In the data rows, the value 128 means zero.
Here are some points, each followed by its number:
tensor([124, 152, 130, 141, 119, 155, 115, 134]) 0
tensor([112, 130,  86,  57, 129, 129, 122, 144]) 1
tensor([126, 115, 132, 120, 149, 133, 146, 144]) 2
tensor([115, 137, 122, 159, 147, 136, 113, 131]) 3
tensor([129, 132, 153, 115, 176, 136, 141, 175]) 4
tensor([ 94, 152, 128, 151, 153, 149, 106, 121]) 5
tensor([149, 111,  58, 201, 169, 197,  85, 130]) 6
tensor([114, 172, 158,  43,  39, 169, 156, 166]) 7
tensor([116,  91, 137, 158, 130, 111, 142, 118]) 8
tensor([154, 116,  92, 149, 131, 176, 112, 121]) 9
tensor([138, 124,  52,  77, 189, 131,  92, 173]) 10
tensor([120, 172, 134, 134, 135, 200, 126, 112]) 11
tensor([182, 110,   9, 202, 118, 197, 101, 116]) 12
tensor([ 93, 148, 112, 130, 136, 149, 102, 123]) 13
tensor([125, 152, 115, 140,  76, 167, 102, 132]) 14
tensor([100, 114, 138, 114, 125, 107, 137,  98]) 15
tensor([102, 120, 122, 144, 133, 140, 181, 117]) 16
tensor([ 89,  90, 174, 106,  94,  43, 154, 107]) 17
tensor([140,  96, 180, 181, 137,  61, 144,  99]) 18
tensor([136,  83, 166, 101, 166, 109, 150, 151]) 19
tensor([125,  81, 182, 179, 135, 127, 161, 127]) 20
tensor([149,  84, 153, 142, 106, 111, 119, 157]) 21
tensor([110, 164,  96, 113, 101, 143,  68, 128]) 22
tensor([120, 151, 114, 140,  89, 143,  91, 109]) 23
tensor([ 94, 157, 157,  50,  48, 148, 158, 165]) 24
tensor([113, 148, 186, 118,  90, 142, 140, 136]) 25
Which three points above are nearest to each new point by angle, seen from the average point of the numbered points? Their numbers follow each, nearest first.
tensor([127, 119,  98, 105, 120, 124, 142, 164]) 1 10 2
tensor([147, 125, 102, 169, 159, 143, 112, 123]) 6 3 12
tensor([164,  89, 127, 145, 127,  97, 111,  99]) 18 8 21
tensor([126, 139, 162, 119, 122,  90, 171, 104]) 17 15 18
tensor([142, 109,  94, 176, 164, 174, 103, 122]) 6 9 12
tensor([154, 139, 179, 131, 166, 129, 147,  51]) 18 15 20
tensor([167, 179, 134,  95,  77, 200,  57, 130]) 14 22 0
tensor([140, 128, 125, 106, 136, 109, 140, 184]) 4 2 19
tensor([144, 132, 146, 158, 129,  83, 141, 128]) 18 8 17
tensor([193, 149, 121, 124, 163,  63, 117, 109]) 18 19 10
tensor([149, 123, 159, 115, 143, 111, 166, 120]) 19 2 18
tensor([114, 109, 133, 177, 150, 126, 155, 154]) 20 8 16
tensor([138, 141, 146, 119,  96, 147, 133, 148]) 7 25 24
tensor([126, 155, 122, 143, 139, 165, 119, 102]) 11 5 0
tensor([147,  84, 146, 151, 123, 138, 182, 101]) 20 8 16
